Rotation paths and how fast each direction turns (deg/step)
Each turn is a multiple of 5 degrees from 10 to 175, or 0.
Each row of a path follows its step; steps can be skipped.
path 1
step 0: [-13 -15  12   8  -9  -6 -31  -5 -18   1  20  16  16   2   8 -12  18   8
  12  -5 -52 -13 -37 -30  19  -3   5 -33  -7  13  -2 -21 -25  13  13  27
 -16  -1  24   0  -1  -7  -4 -37  18  22  11   9  25  10  32 -12  35 -14
   6  -1 -15 -17   8 -19   8  -7   3  -9 -28 -21]
step 1: [ 14  -1 -23  21  23 -12  23   6  37   5 -23 -17   7  19   5   1   2 -10
 -29   1  19 -17  26   3   2  -3   4   0  21   9  15   2 -23   5  18 -10
  13  -8 -28  17  25 -21  -7  13 -32  25   6  40  17   8 -27 -11   1  22
 -48  -1   0  31  -8  -4 -21   4 -22  -8  12  14]
step 2: [ -3  -7 -16  -8 -33 -11  -5  10 -20  -4  26 -26  -6 -17  20  -2  -2  -2
  42 -18 -17  15 -23  -1   6 -35  15  32 -20  30  12   1   5  12  -9  19
   4   0   4 -48  -9  -6  -2 -35   6  10  17  24 -14   0  19 -11  -8 -42
  17   2  -8   4 -10  16  12   8 -24  -2  -6 -23]
step 3: [ 23 -22   2   1  14 -10 -19 -14   7  12   4  -7  24  29   2 -12   0  15
 -27  -9 -37 -25  30   6  -4   2  12  15  -2  11 -13 -25 -23 -23   9 -48
 -11 -11   3  28  21  -7 -14  11 -20 -25  -7 -15   5  28 -27   1 -13  17
  19  -2  19  29 -21   5  -7 -14 -12  13  18  31]
step 5: [  5   3 -18  35   7 -10 -21  28  -6 -11 -13 -20   5  20  11   1 -10  38
 -11   1  -7  -1  -3  -1  -8  14   2  -6 -19   9  47  -2   2  16 -23 -42
 -23 -15   6  34  28  -1   1  25  29  22  -6  13  -2   8 -31  28   4  25
  -8  -6 -10  17 -10 -14  25   1 -24  18  23   3]
step 6: [  1 -45   6  30 -12   2   6   5   4  16   4   1 -22 -16 -19  24 -22 -43
   0  20  10  -3  12   5  28 -33  15  11   4  40 -13  13  11  10   8  20
   2  14  30 -20  -5  11 -32 -39 -20  -9   2  -3   6  17   8  23  13 -29
   6 -21 -22   7  10   3   0   6  28  -3  -6   0]
step 8: [ -6  -9   4   8 -27  15  -6  -8  -2  27 -13  14  10 -17  26  10 -41 -21
 -25  17 -24   3  -8   9  10 -12  25 -35  38  37   3   6  10   2  20  19
  -9   2  13   0  -8   9 -16 -27  -6  30  25  14  25  -4   1 -14 -11  12
  19  34 -18  -2  12  -8 -35  -5 -19   4 -16 -12]
step 9: [-18   7  -5   9  30  41  12  24  20   1   9 -21  13 -10 -10 -16  12  27
   5 -11   1 -20   3  -2 -17 -37 -22   3 -39   9  -1 -14  -8  21   8 -15
  -2 -19  -9   6 -19  -8   6  28  -5  28 -16   7  -7  23  -1   0  -3 -20
 -39 -18   0  44 -23  17   7   0 -28 -15  22  -4]
step 11: [  0  12   8   5   6  -2  13  -2  21  12   8  -9  12   2 -12   3   7 -11
   4 -26  14  12  18 -19  29   1 -30  34   1  19 -10 -17 -30  14  28 -37
 -27 -37  -6  16  23 -33   0   6 -15  26   8 -22  -4   9 -31 -13   3 -12
 -11  14  13  15 -16 -22   7 -46   4 -22   7  -6]
step 13: [  9 -48 -18  -3  23 -16 -20  15  17   7  -9 -19  -3  21 -22 -17  -9  -2
 -29   9  -2 -22  19 -21   7 -25   5  22 -13   4   2  -3   4  25  20 -30
 -15 -11  25   9  11 -11 -16  12  36  13  -7 -10 -25 -12  -6 -18  38  11
  11  -1  16  33  -3   5   2 -11 -19 -32  17 -16]
Speeds:
[ -2  -2   2  14   6   4  -1  -3   1  -1   4   9  -4  -4  -5   2   4  -4
   0   4   7   5   2   4  -4   3   1   5  -1  -2  -2  -4  -3   0   5  -3
   2  -5   0   4   2   6  -8  -6  -6   1   1  -4   5   1   0 -10   2  -4
  -5   6   0   2  -3   7  -6   2   1   4   4   0] | 140
[-10  -7   1   4  -1   2   5  -6  -1  -1   5  -3   4   1   4   1   6  -4
  -5   6  -9  -1  -1  -2   4  -1 -10  -2  -1  -7  -1   5  -3   1  -1  -5
   4   8 -10  -1  -1   6  -3  -1  -8  -1  -7   0  -2   4   2   3   9   5
   4  -5   1   0   0   5   3   2  -3  -5   0   1] | 120
[  0   5  -3   7   4  -2   0   5  -4   0  -2   6  -4   2  -1  -1   3   4
  -2  -7   8   5   3   3   6   0  -5  -7  -1   3   2   2  -2  -6   0  -6
  -7  -4   0   2  -4   2   4  -4  -1   5  -6  -1   3   6  -1   7   2  -2
   8  -6   0 -11   0  -1   7  -5  11  -2   1  -1] | 60
[  2   5   3   1   8  -3  -1   2  -1  -4   0  -1   4   6  -3   2  -5  -6
   4   4  -1  -5   3  -3   0  -1  -6   0  -1  -5  -5  -9   5   0  -2  -2
 -11  -8  -6  -2   1  -1   6   7   0  -4   0   4  -3  11  -3  -4   7   3
  -2   4  -3   2  -7   0   5   3  -3   5   1  -7] | 170
[  3   6  -4   3   7  -5   3   5  -7   7  -1   2   5  -5  -1  -5  -1   2
  -3   6   3   0  -3  -1  -1  -3  -4  -5  -2  -1  -5  -4  -6   2  -4   5
  -2   4   9  -1  -8   2   2  -7  -6   1  -5   5  -5  -1  -3  -4   2   6
  -5   2  -8   3   5   0  -4  -1  -3  -1 -10   5] | 45
path 2
step 0: [ -2  -8  -6  10  15 -18  -5  -3   5  23 -18  -8 -11 -14   4   0   0 -23
  -1 -27  12 -11  24  -2   1  25 -19  -8   1  18  -5   5  16  29  25  39
  28   6   9 -22  25  -1  20   1 -24  34   7  22 -15   8 -13  -3   5  46
 -23 -10 -20  35 -31  -8  21  -8 -27  42   2 -18]
step 1: [-23 -16 -10  -3  10   5  -2 -45 -17  10  -2  22   8 -11   3 -12   0 -28
   1  18  46 -22  -3  -2   9  14  31  24   4  12 -29   3  20  -6  10 -25
   6   9  -3   7   8  20 -27 -28  21   0 -22  25   2 -25  -4  30 -12  18
  21  26 -28 -15 -33   9  -3   7  29 -10  -7  28]
step 3: [  0 -13  20 -15   6  45  47   0   6   2 -33  -8   4  -1  47  10   1 -10
  -3  -7  20  31 -26  -2  -4 -12   2   6  24   1   6  -5  -6  17 -25  34
  10  11 -42  12   2  10  12   9  18   6 -14  -4  34 -18   7 -44 -16  13
  -4  10 -23  11   7  -3  -6   8 -29   6 -13   9]
step 4: [ -6 -28  14  -7  10  13 -21  31   8  11   4  31  -1   0   6  -6 -10  -2
   7  13  29 -25  18 -26  -4  40  -8  33 -10  18   1  36 -36  30 -26  -6
  -5 -10   3 -22   2   0   4   5   2  -6  -2 -25 -47 -11 -24 -32  -8 -13
   9 -24  -1  -3 -19  17  22  38  -4  11  -7  -6]
step 7: [ 17  23   7 -14  -9  -1  44  28 -15   9  -1  -8 -10   3  32   7  37 -26
 -15 -24  -3 -14  -1 -36 -31  -8 -24   5 -16  31 -24  -2   4  -8  -5  29
  19  30  21 -13  31  -6   6   0 -30  -8 -22  -2 -20 -23   5  25  -2   1
  14 -19  -7  -2  13  -8 -26  28   6  17  10  11]
step 9: [-27  -3  22   7   5  -2  -6 -32  29 -15  -7  36  15  25  -3 -24  29  18
   3  10   1   2 -14  -3 -23  13   4   1  -2  62 -21 -28  12  19 -21  -8
  -7  11 -12  -6  12 -33 -10   3  33 -10  -2  13 -15  40 -17   7   1  -8
   8  -4  24   9 -24 -10  28  22  -7  14   2   5]
step 12: [ -5 -16   8  -5  -4  14 -12  -9  -9 -15  32   9 -10   1  35 -30 -21 -14
  -7 -49  24 -17   2 -12 -12 -32  -7  14 -33   2  -1  18  11  43  -3 -12
   0 -20 -10 -19   1   1  -2  -5   0  25 -20  -1  -6   0  -8  43  -5  24
  -7   4  -3   9 -27 -17 -40  34 -18 -21   2   9]
step 13: [-14 -13   8   4   2   7  -6  -8 -26  11  33  41   6 -43 -12 -17  -8  -3
   5   7 -23  16   6  18 -31  28 -29 -12  25  15 -46 -19  -5  17 -11 -21
   0   4 -17 -11  17  -9 -28  -9 -11   5 -18 -24   1  -6  -6   2 -17 -13
   9  12  -4  17  34  -3  -2 -35  23 -20 -34   3]
step 14: [  3  27  33 -10 -17  22  25 -22   0 -10  12  -4  -6  16  54  21  -1  33
 -14   3 -17  14  13 -15 -19   6  -1  36  -1  33 -13 -31 -14  -1  21  10
 -17   4  10  -8   2 -21  24  11  -8  -8  17  17  12 -14  -2 -12 -22   0
  -7   4   8 -32 -20 -38  13 -32 -16   3 -10  17]
step 15: [ 11 -20 -19 -12  18  34  22  43  35 -11   4 -15  11   1 -17  -3   9 -25
   2  14  18  17  18  21   5   0 -22  -4  -2  20  -8  -1 -12  20  -2   6
 -30  27   8  15   7  -4 -19   6 -38  19   1   8 -15 -17 -33 -21 -32 -10
  -3  19 -21 -17 -18 -10  -9  32  -7 -22  39 -11]
Speeds:
[ -4  -2 -10   5   3  -1  -9   0  -5   1   4  -4   7   2  -1   0  -5  -7
   2   0  -6   7   0  -1   5  -2   2   7   6  -2   5   5   5  -2   2  -6
   5   5   4  -3   2  -1  -1   4  -3   6   3   5  -7   6   2  -7   3  -2
  -5  -4   0  -2  -4   0  -2   7  -4   7   2   4] | 65
[-3  1  8 -1 -5  9 -4  3  1  0  0  3 -6 -7  4 -2 -7  0  4 -1 -7 -2 -1  2
  5 -1  4  3 -3 -1  6  5  1  9 -7 -8  2  2 -1 -2 -6  3  7 -1  7  4 -1 -5
 -1  1  2 -1  4  0  2  4 -4 -2 14 -3  4  2 -3  0 -1  6] | 45
[ -5   8   4 -12  -4   2  -2   0  -2   4  -2  -1  -2   0   1   2   3   3
   4   7  -2   0   3   4 -12   4   0  12   2  -7   5   3   2  -5   6  -6
   2  -5   4   0  -4  -2   2  -1  -7   3  -6   3   1  -6   1  -1   4  -1
   6  -1   1  -1  -4   2   1   4   9   1  -1  -4] | 115
[  2   0  -7   2  -4  -6   0   2   1   2  -2   6  -2   2   1  -6  10  -9
  -3  -8   4   7   4  -2   0  -1   7   0  -4  -6  -1   0  -4  -2   4  -6
   3   1  -4   5  -5  -5   8   3  -4   0  -1  -4  -1   1  -2   6   5   3
   0   2 -12  -1  -1   0   0  -4   7  -2   1   7] | 70
[  7   4  -1   1  -2  -4  -3   4   4   4  -1   0  -2  -5   6   0  -6  -4
   0   0   3   1   2  -4  -6   2   8   1   6  -1  -1 -13  -1   0  -5   3
   2   6  -3  -3  -1   2   1   5  -1   4  -1   2   8   0   4  -5   2 -10
   6  -9   4   8   0  -5  -3  -8  -1   3   4   2] | 100
[ -1   7   2  -2   7   0   4   1  -6   4 -11   3   2   0   3  -1   3  -6
   5   0  -1  -1  -9 -15   6   0   3   2  -2   0  -1  -1   0  -2   1   4
  -1  -2  -2   0  -6   3  -2  -3   1  -1   9  -3  -3   1  -7  -4   6  -2
   0  -1   5   9   4   3  -1   8   7  -1  -3   0] | 20
[ 1  4  2 -6 -2  5 -6  0  3 -6  5 -6  3  4  1 -2 -2 -6 -6 -4 -7 -1 -7 -3
 -7  0  0 -1  0 -2 -9  7 -3  0 -1 -4 -4  9  0  3 -5  0 -5  2 -6 -4  2 -5
  0  6  5  8  1 -3 -3  7  3  8 -5 -5  8 -2 -1 -1 -3 -5] | 20
[  0  -6  -2   3   8   4   0   1  -5   8  -1   7   4   0  -1   0   9   9
   2  -9  -3  -6   1   1  -3  -4   4   2   2  -7  -3  -1   1  -5   1  -6
  -1   1   1  -4   1   0 -11   6   6   4  -2   2   5   0  -2   2   3   2
   0  -1   6   0   2  -8  10  -1  -2  -7   2   2] | 95
